Look-ups in named tables: a row name and a column name give one cell, copied from the table.

rogig:
	nasemo	zaz	tek	fer	dod	mar	gov	zez	gub	bemo
radulo	51	36	55	59	48	63	51	45	55	60
papori	56	54	67	47	63	70	62	62	50	44
bunuf	66	64	62	62	59	45	42	21	47	57
zavu	49	42	50	46	51	49	54	78	45	57
doz	58	43	65	65	49	44	60	61	81	50
sov	59	63	38	61	66	60	63	41	58	55
dag	59	31	59	50	58	61	75	56	45	53

bemo of dag = 53
zaz of papori = 54
gub of sov = 58
nasemo of sov = 59
dod of sov = 66
nasemo of papori = 56
tek of dag = 59
zez of doz = 61
mar of radulo = 63
tek of doz = 65
gub of dag = 45
zaz of doz = 43
fer of doz = 65
dod of papori = 63
bemo of doz = 50
zez of papori = 62
bemo of zavu = 57
zaz of radulo = 36
mar of doz = 44
gub of doz = 81

bufud:
        naz  binemen  memomeg  patunat  fonera  zul  fidiv  zozepi  fiva
zuvid   160      181      131      104     129   42    178     169    94
fug     162       96       44      172     117  106    192     130   123
puleto  141       98      103      136     225  178    178     188   180
sopeka  124      181      177       86      73   82     99     174   156
los      89      166       85      146      76  101    131     194    95
zikem   202       57      121      145      81  133    126     155    96
zube    109      145      150       30     149  163    186     178   136
bige    169      194      191      194     168  102    195     176    99
lib      75      154      113      205     123  196    181     190   118
teti     98      175       85      208     146  116    153     141   217
posofu  131      102      151      189     119  240    186     129   114
zelun    61      200      146      201     105  163    119     178   126
ruf     161       95       80       74      91   81    147     171   134
virek    70      190       59      147     107  104    159     135   112

binemen of puleto: 98
zul of posofu: 240
patunat of zikem: 145
memomeg of los: 85
zozepi of bige: 176
zozepi of lib: 190
Row with the largest fonera: puleto

lam =
	von	sebape	lon	ziv	devuk	gedos	lenu	bunek
tevo	58	22	22	73	55	86	14	61
saf	67	24	12	32	32	46	30	89
kag	64	37	54	80	56	91	55	43
repobe	28	34	61	45	61	75	18	3

What is the lenu of tevo in lam?
14
What is the von of tevo in lam?
58
What is the von of repobe in lam?
28
What is the ziv of kag in lam?
80
What is the von of kag in lam?
64
What is the von of saf in lam?
67
What is the lenu of repobe in lam?
18
What is the lenu of kag in lam?
55
What is the gedos of saf in lam?
46
What is the lenu of saf in lam?
30
What is the ziv of repobe in lam?
45
What is the lon of kag in lam?
54
What is the ziv of saf in lam?
32
What is the devuk of kag in lam?
56
Row with the largest devuk: repobe

feri
fields: vem, mefufi, sotinam, zodoko
pitu: [260, 479, 659, 452]
megefu: [270, 766, 388, 670]
dasele: [339, 481, 594, 487]
fitef: [408, 483, 562, 504]
teme: [300, 558, 519, 461]
dimuv: [367, 483, 617, 530]
fiko: [407, 654, 505, 523]
lav: [240, 859, 352, 688]
ran: [571, 502, 556, 557]
melo: [411, 587, 518, 335]
tefo: [55, 654, 488, 818]
veri: [418, 520, 559, 429]

sotinam of lav = 352
sotinam of teme = 519
sotinam of melo = 518
sotinam of dasele = 594
zodoko of ran = 557
zodoko of megefu = 670
vem of pitu = 260
sotinam of pitu = 659
vem of dasele = 339
sotinam of ran = 556
zodoko of teme = 461
mefufi of lav = 859
mefufi of tefo = 654
mefufi of fitef = 483
mefufi of teme = 558

gov =
|  | fored | rov | mobave | netiguv | bib |
|---|---|---|---|---|---|
| zumeba | 1.67 | 8.06 | 8.96 | 2.58 | 2.53 |
| taf | 3.73 | 6.06 | 7.84 | 5.12 | 4.00 |
| zadege | 4.24 | 6.46 | 8.96 | 6.81 | 4.74 |
| vorirog | 4.24 | 5.26 | 8.96 | 5.12 | 7.68 |
| tugula | 4.24 | 6.46 | 8.96 | 5.96 | 5.47 |
| tisire | 1.16 | 5.66 | 7.84 | 4.27 | 2.53 |
| sez | 3.21 | 6.06 | 2.28 | 9.35 | 2.53 |

fored of tugula = 4.24
netiguv of tugula = 5.96
fored of vorirog = 4.24
mobave of taf = 7.84
fored of tisire = 1.16
rov of zumeba = 8.06
rov of taf = 6.06
bib of tugula = 5.47
netiguv of sez = 9.35
bib of tisire = 2.53

rit:
	nen	pek
gan	-0.1	-0.7
dilarit	-0.1	-0.8
pifa	-0.1	0.9
rim	-0.2	-0.9
sogud	-0.1	0.9
vikuni	-0.1	-0.7
zituf	-0.1	-1.0
ripabol	-0.2	0.8
vetekez	-0.1	-0.9

pek of zituf = -1.0
nen of vikuni = -0.1
pek of sogud = 0.9
nen of sogud = -0.1
pek of ripabol = 0.8
nen of gan = -0.1
pek of vikuni = -0.7
pek of vetekez = -0.9

gef:
|  | basudut | suv | fek |
|---|---|---|---|
| molen | 10.1 | -19.0 | 62.2 |
| mit | -17.4 | -15.9 | 22.3 |
| biparu | 40.7 | -15.3 | -11.2 |
| bosevu | 58.1 | 4.8 | 34.6 |
| peziki | 26.3 | -53.0 | 9.4 |

molen, basudut: 10.1
mit, fek: 22.3
mit, basudut: -17.4
molen, fek: 62.2
bosevu, fek: 34.6
biparu, fek: -11.2
mit, suv: -15.9
peziki, basudut: 26.3
biparu, basudut: 40.7
biparu, suv: -15.3
bosevu, basudut: 58.1
peziki, suv: -53.0
molen, suv: -19.0
bosevu, suv: 4.8
peziki, fek: 9.4

